One turn or mirror swaps these rows in pairs. Which row does each one swap with?
The rows were stretched afterwards, more along some directions than others.
Lupu: [-15.2   3.3   2.2  -3.8  11.5  37.2  11.5  -7.7   0.6  12.2  10.2   3.0
  12.2  20.5   2.2  19.6   1.5 -23.3  -1.4   4.8]
Sivu: [-15.4  14.6   5.4 -12.9  15.2  -3.6 -17.9 -13.1   6.3   1.7 -14.8   0.8
   3.7   3.4 -18.2 -10.5   7.4   3.8 -15.5  -7.9]
fuv: [ 18.5  21.3  11.0 -24.3   1.6   4.9  35.8 -11.1   4.6   2.2  12.8  -8.5
  11.7   5.4 -15.3  -8.4  -9.5  12.2   0.3  28.8]
ziva: [ 17.2  11.7  14.2 -14.2  -1.9   3.5  42.5 -15.4   5.4  -2.6  12.7  -7.3
  13.7   1.3 -10.5  -3.4   6.3   5.1   5.4  23.6]
tuk: [-13.7  13.7   4.8  -8.3   2.8 -12.9   0.8  -1.1   8.0  -5.2 -10.6   5.6
   4.6  -2.4 -18.9 -11.8   6.5   1.0  -4.8  -9.5]
gon: [-13.7   9.5   2.1  -0.5   3.5 -21.3  -7.4  -4.8  12.5  -6.6 -15.5  -1.6
   2.8   1.0 -27.5  -9.4  17.9  -2.7 -10.1 -13.0]
gunob: [ -7.9   8.0  -1.1  -8.4   7.5 -13.3 -19.9 -10.0  -1.1  13.2  -9.2  -8.3
 -10.8   4.6 -23.6  -0.2   0.6  -8.6 -18.9 -18.3]
rilu: [-28.6  14.8   7.8   5.5  15.6  31.9   8.3  -4.5   6.1  -0.5   8.1   8.6
  30.9  17.4   9.2  19.4   8.3 -17.2  -7.6  22.2]
tig: [ 10.4  16.2   7.1  -4.4  -3.6  -6.1  14.9 -23.2   2.1  13.8  13.1  -4.2
  18.5 -15.2 -13.9   7.6  -9.8  15.6 -17.8  -3.1]
Nabeg: [-31.5  -5.1   0.2  -0.2  24.0  26.9   7.8 -13.6   9.4   2.9  14.2   5.1
  22.3  13.5   6.6  21.7  13.4   2.1 -10.2   1.8]
Vubin: [-22.4  10.0   5.6  -2.1   8.8  41.4  13.6   0.1  15.4  -0.4   1.1  18.7
  24.2  17.3  -0.4  19.6   1.2 -17.8 -17.7  13.5]
pugun: [-11.8   3.5   4.9   0.0   2.0 -18.5  -4.1   0.2   5.8  -2.5 -14.5   1.4
  -3.7   5.5 -14.4 -12.7  11.0   3.8  -2.5 -10.4]
Som: [ 16.3  18.4  13.3  -3.8  -5.1 -11.9  11.4 -20.1   0.5  15.2  11.3 -10.8
  14.9 -10.4 -17.5   3.0 -20.1  18.0 -16.4   7.9]
gebub: [-26.7   1.6   5.9   9.1  14.9  26.6   0.9  -1.8   8.3   5.7   3.8  13.2
  22.5  20.2   8.2  14.5  -9.8  -0.6   0.4  15.0]
Zirel: [ 13.1  26.6  12.8 -19.3   4.5  10.6  35.4 -12.6   7.9  -3.1  17.1  -1.2
  24.3   5.0  -7.9  -5.5  -6.0  19.2   3.3  36.1]
Mede: [-23.9  10.4  11.5  -2.5  17.7  50.5  13.8 -12.1   6.0   3.0   6.7  11.2
  30.0  16.3  10.5  13.3   8.7 -10.6  -2.3  13.4]
voko: [-30.1  11.7   0.2  -1.5  21.9  35.7   5.5   0.1  17.9   2.3   8.7  18.2
  30.8  15.7   2.7  16.6   6.3  -7.3 -14.5   6.8]
rusi: [-25.8   9.5   7.8  11.8  11.3  30.0   5.0  -1.3   8.6   7.7  13.9  16.1
  31.2   7.1   2.8  12.2  -7.4   1.9  -6.9  11.5]
Roga: [-13.2  17.2   8.4  -6.5   3.2 -15.2  -5.8   9.1  13.3 -10.5  -9.0   9.2
   6.4   1.9 -18.4 -13.0   6.2   0.5 -22.9 -13.1]
berek: [ 12.9  14.3   8.6  -6.8   6.8 -19.2  -1.4 -19.7   8.5  13.2   3.8  -8.4
   9.9  -7.0 -22.7  -2.1 -21.7  20.8 -16.3  13.5]
rof: [-25.4   9.6   5.2  10.2   5.4  32.8  10.6   2.8   6.9   3.7  15.2  17.1
  34.9   6.4   8.3  17.6  -3.4   2.5  -7.1  13.9]
Siz: [-19.9  -0.4  -3.1 -12.0  17.8 -15.6  -4.7  -9.4  10.1  -2.6  -3.5  -4.2
  -3.9   3.8 -16.9  -5.4  23.2   9.8 -16.2 -19.9]
bipu: [-11.6  17.0   4.7  -5.3   0.9 -14.7  -4.4   9.2   9.6  -4.6  -5.9   6.9
   3.1  -4.4 -18.5 -14.3   3.9   9.5 -13.7  -8.1]
Gek: [-26.0  10.7   9.8   6.5  13.8  24.6   5.9  -3.0  16.2  -3.4   4.8  10.6
  27.1  13.6  -2.5  17.3   1.5 -16.8  -5.4   6.9]
Bige: [-18.9  14.0   1.5  -9.7   7.9 -16.8  -7.2  -1.9  11.9  -7.0  -8.8   6.6
   7.3  -2.1 -20.9  -2.7  20.4   0.7 -21.1 -17.7]
Mas: [ 13.0  22.7   9.3  -7.2   3.2 -16.2   6.9 -23.6   1.8  10.3  10.3  -5.6
  16.5 -12.7 -13.7   1.4 -17.7  24.0 -13.6  12.0]
Deg: [ 14.7  28.3  14.3 -21.8  11.1   6.8  33.3  -8.5   8.1  -3.7  19.6  -0.8
  14.8   2.8  -8.2  -9.6  -7.7  15.8  -1.7  30.6]
suran: [ 14.3  19.0   6.2  -9.9  -1.6 -24.3   0.5 -18.6   6.7   9.8   4.1  -8.5
  15.4  -9.5 -20.8   1.5 -19.8  17.0 -16.7   4.9]
fusak: [ 12.8  20.5  11.9 -10.7   8.4 -17.6   2.6 -17.7   4.8  13.0  12.6  -9.5
   8.7  -5.4 -18.3   2.6 -25.5  21.0 -16.5  10.2]
Zifun: [-15.6  19.1   3.2  -3.8   9.5 -20.1 -18.7  -4.3   8.5   1.4 -17.3  -2.8
   0.3   0.9 -18.2  -7.4   8.0  -8.6 -20.8 -12.7]
lemot: [ 12.0  22.5   9.4 -12.4   3.5 -18.3   4.1 -25.6   4.5   9.9  11.2  -6.5
  13.0 -12.3 -19.6   0.6 -20.1  24.3 -15.2   9.5]
Fasul: [-10.9   3.2   3.6   4.3  10.5 -24.0  -7.2  -3.0   9.5  -1.0  -7.0   1.3
  -7.3  -4.7 -20.4  -8.0  16.7   5.7  -2.4 -15.1]
Zal: [-24.1  -1.2   1.0  10.2  20.4  24.7   6.2  -7.3  10.2   4.7   8.8  12.3
  21.3  10.7   4.1  18.7   4.3  -2.2   8.9  13.6]
gudeb: [-27.2  10.6   1.8   0.3  13.5  31.8   3.6   4.5  14.8  -1.5   4.7  20.0
  34.1  19.5   3.5  11.3  -7.9  -2.4 -13.9  15.8]
posif: [ 16.4  22.4  13.8 -17.0   2.9   5.9  35.5  -4.9   9.7  -3.5  21.0  -4.0
  18.7   5.3 -10.5  -7.7  -1.4  11.4  -2.9  27.5]
Tusev: [-14.9  -8.9   3.6   2.0   6.2  25.0  -3.9 -16.1  13.4  -0.8   4.8   5.6
  22.8  14.4   5.6  12.7   7.2  -4.8   6.1  10.4]
Zesa: [ 15.9  26.2  14.4 -10.5  -1.7 -20.6   7.2 -19.1   6.9   6.4   5.6  -6.6
  13.5 -11.8 -19.0  -4.2 -17.8  22.0 -12.8   5.6]
baz: [-11.5  -2.0   1.4  -7.5  -3.9 -27.0  -4.6  -3.1  11.9  -1.6 -20.9   1.2
  -1.6  11.2 -23.5 -10.8   5.8  -4.4 -13.6 -21.9]
vig: [ 15.1  23.6  12.8 -23.7   4.7   9.0  40.3 -16.9   7.3  -3.1  19.3  -3.0
  15.2   0.3 -10.0  -5.1  -2.2  11.6   2.3  25.9]
zer: [ 17.5  13.3   6.8 -17.5   0.3   3.3  41.2 -17.1   1.6   4.8  13.9 -10.4
  12.2   3.5 -10.2  -4.4   4.7  12.5   4.3  19.2]
rar: [ -4.8   0.0   6.9 -12.6   3.2 -15.3 -14.6 -10.3  13.9 -11.3  -8.6  -2.8
  -2.7   4.9 -15.3 -11.7  14.3   0.9  -0.3  -6.6]
Poted: [ 11.3  27.8  10.2 -30.4  13.4   5.1  28.2  -5.5  10.7  -4.4  19.7  -0.3
  11.1   5.0 -17.7 -10.1 -10.8  16.4  -8.0  27.7]
sizuv: [-25.2   0.1   6.6  -2.5  12.4  21.9   6.1   1.0  16.7  -0.1   2.0  14.2
  23.9  29.7  -1.1  11.2 -11.7 -10.5  -8.5  12.4]
Tedi: [-11.1  12.9   2.7 -12.6  -0.3 -12.8  -6.8  -1.1  12.0  -6.0 -17.8   6.6
  -1.7   1.0 -28.4  -4.6  10.6  -5.3 -27.4  -9.4]

bipu swaps with rof
Bige swaps with voko
baz swaps with sizuv
vig swaps with lemot

